[[-1.13 -1.61 -0.40  0.82 -0.02 -0.07  4.92 -0.72  2.90 -1.86  2.05 -1.94]
 [ 0.44  0.68 -1.12 -0.89 -0.72  0.83 -2.46  0.17  0.47  1.79  1.17  1.19]]
=>
[[-1.13 -0.40 -0.02  4.92  2.90  2.05]
 [ 0.44 -1.12 -0.72 -2.46  0.47  1.17]]

[[ 4.92 -2.75  3.72 -3.69 -1.78  5.78 -2.29 -1.93]
 [ 0.39 -0.04  0.24 -0.48 -0.44  0.85 -0.47 -0.53]
 [ 4.03  0.48  3.39  0.12  1.78  2.30  3.75  2.19]
 [ 2.26 -0.45  0.79 -2.96 -2.19  2.75 -2.03 -2.20]
 [ 1.08  0.10  1.02  0.29  0.68  0.66  0.99  0.78]
 [ 2.10 -0.21  0.85 -2.44 -1.77  2.58 -1.51 -1.79]]
=>
[[ 4.92  3.72 -1.78 -2.29]
 [ 0.39  0.24 -0.44 -0.47]
 [ 4.03  3.39  1.78  3.75]
 [ 2.26  0.79 -2.19 -2.03]
 [ 1.08  1.02  0.68  0.99]
 [ 2.10  0.85 -1.77 -1.51]]

[[ 1.79  0.24  4.25 -3.85 -3.60  0.32]
 [-1.21  0.67 -4.55 -3.98  5.08 -1.03]
 [-3.19  3.28 -5.03 -4.84 -0.37 -2.35]
 [-0.73  2.26  2.56 -2.18  1.90  1.32]
 [-4.11  4.77  0.38  0.97 -0.86 -0.33]]
=>
[[ 1.79  4.25 -3.60]
 [-1.21 -4.55  5.08]
 [-3.19 -5.03 -0.37]
 [-0.73  2.56  1.90]
 [-4.11  0.38 -0.86]]

[[ 2.64  3.60  1.13  5.14]
 [-0.38  1.76 -4.03  0.00]
 [ 0.54 -0.72  1.33  0.71]
 [-1.59  0.74 -2.62 -0.56]
 [-4.26  0.24  0.96  1.66]]
=>
[[ 2.64  1.13]
 [-0.38 -4.03]
 [ 0.54  1.33]
 [-1.59 -2.62]
 [-4.26  0.96]]

[[ 0.01  0.41  0.48]
 [-0.56  4.17 -5.68]
 [-1.58  3.18 -5.69]]
=>
[[ 0.01  0.48]
 [-0.56 -5.68]
 [-1.58 -5.69]]

[[-1.74  2.18 -1.91  1.11 -0.53 -2.37]
 [ 1.48  0.12 -0.11 -0.34  0.66  1.31]
 [-0.07 -2.08  0.85 -0.08  0.02 -1.18]
 [ 2.24 -2.44  2.35 -1.11  0.47  1.36]
 [-2.14  4.70 -2.12  1.78 -0.71 -3.54]
 [ 2.05 -4.29  1.42 -1.23  0.77  1.99]
 [ 0.94 -0.08  0.19 -0.22  0.51  0.93]
 [ 1.78 -4.69  2.87 -1.31  0.82  1.53]
 [-0.11 -1.54  1.76 -0.40 -0.16 -0.08]
 [ 2.05 -0.55  1.12 -0.46  0.70  0.42]
 [ 1.34 -1.90  1.27 -0.93  0.69  2.31]]
=>
[[-1.74 -1.91 -0.53]
 [ 1.48 -0.11  0.66]
 [-0.07  0.85  0.02]
 [ 2.24  2.35  0.47]
 [-2.14 -2.12 -0.71]
 [ 2.05  1.42  0.77]
 [ 0.94  0.19  0.51]
 [ 1.78  2.87  0.82]
 [-0.11  1.76 -0.16]
 [ 2.05  1.12  0.70]
 [ 1.34  1.27  0.69]]

[[ 0.44 -1.29  0.98  3.10  0.57  0.49  0.71  1.05  0.88  0.25 -0.79 -0.34
  -0.37  1.51 -1.13  0.69]
 [-1.04  1.42 -2.04 -4.29 -2.40  0.82 -2.08 -0.30  0.38 -0.86  1.01  0.17
   0.40 -1.61  0.85 -1.01]
 [ 2.39 -0.39 -2.13  0.41  1.13 -0.30  1.76  0.28 -0.10 -1.92 -0.13 -0.44
  -0.85 -1.93 -0.74 -2.19]
 [ 2.48 -0.76 -2.17  0.92  3.84 -0.18  3.42  1.18  0.13 -1.46 -0.45  0.07
  -0.46 -2.81 -0.88 -2.72]
 [ 0.33 -0.60  0.51  1.43  0.93  1.02  0.57  1.28  1.18  0.39 -0.31 -0.17
  -0.14  0.67 -0.87 -0.30]]
=>
[[ 0.44  0.98  0.57  0.71  0.88 -0.79 -0.37 -1.13]
 [-1.04 -2.04 -2.40 -2.08  0.38  1.01  0.40  0.85]
 [ 2.39 -2.13  1.13  1.76 -0.10 -0.13 -0.85 -0.74]
 [ 2.48 -2.17  3.84  3.42  0.13 -0.45 -0.46 -0.88]
 [ 0.33  0.51  0.93  0.57  1.18 -0.31 -0.14 -0.87]]

[[ 5.39 -0.78 -0.57 -3.10 -0.06 -0.94]
 [ 3.04  1.54 -1.67 -1.16 -2.18  0.99]
 [ 1.97 -1.67 -1.91  2.43 -2.11 -2.66]
 [ 0.00 -3.14  1.27  1.12 -0.07 -0.87]
 [ 0.16 -3.37  2.79  3.68  0.38  0.86]
 [ 0.94  3.86 -1.03  1.10 -3.99 -1.32]
 [-1.66  2.74  3.18 -0.82 -0.31  4.65]
 [ 3.76 -0.18 -0.68 -3.18 -1.13 -1.32]]
=>
[[ 5.39 -0.57 -0.06]
 [ 3.04 -1.67 -2.18]
 [ 1.97 -1.91 -2.11]
 [ 0.00  1.27 -0.07]
 [ 0.16  2.79  0.38]
 [ 0.94 -1.03 -3.99]
 [-1.66  3.18 -0.31]
 [ 3.76 -0.68 -1.13]]

[[-4.89 -0.01 -0.80  1.76]
 [-0.39 -1.61 -2.59 -2.29]
 [ 3.37  1.29  2.54  0.73]
 [-4.26 -0.93 -2.12  0.13]
 [ 1.99  1.55  2.73  1.63]
 [ 2.80 -1.23 -1.56 -2.94]
 [-3.47 -1.29 -2.48 -0.61]
 [-4.83  0.21 -0.38  2.12]]
=>
[[-4.89 -0.80]
 [-0.39 -2.59]
 [ 3.37  2.54]
 [-4.26 -2.12]
 [ 1.99  2.73]
 [ 2.80 -1.56]
 [-3.47 -2.48]
 [-4.83 -0.38]]
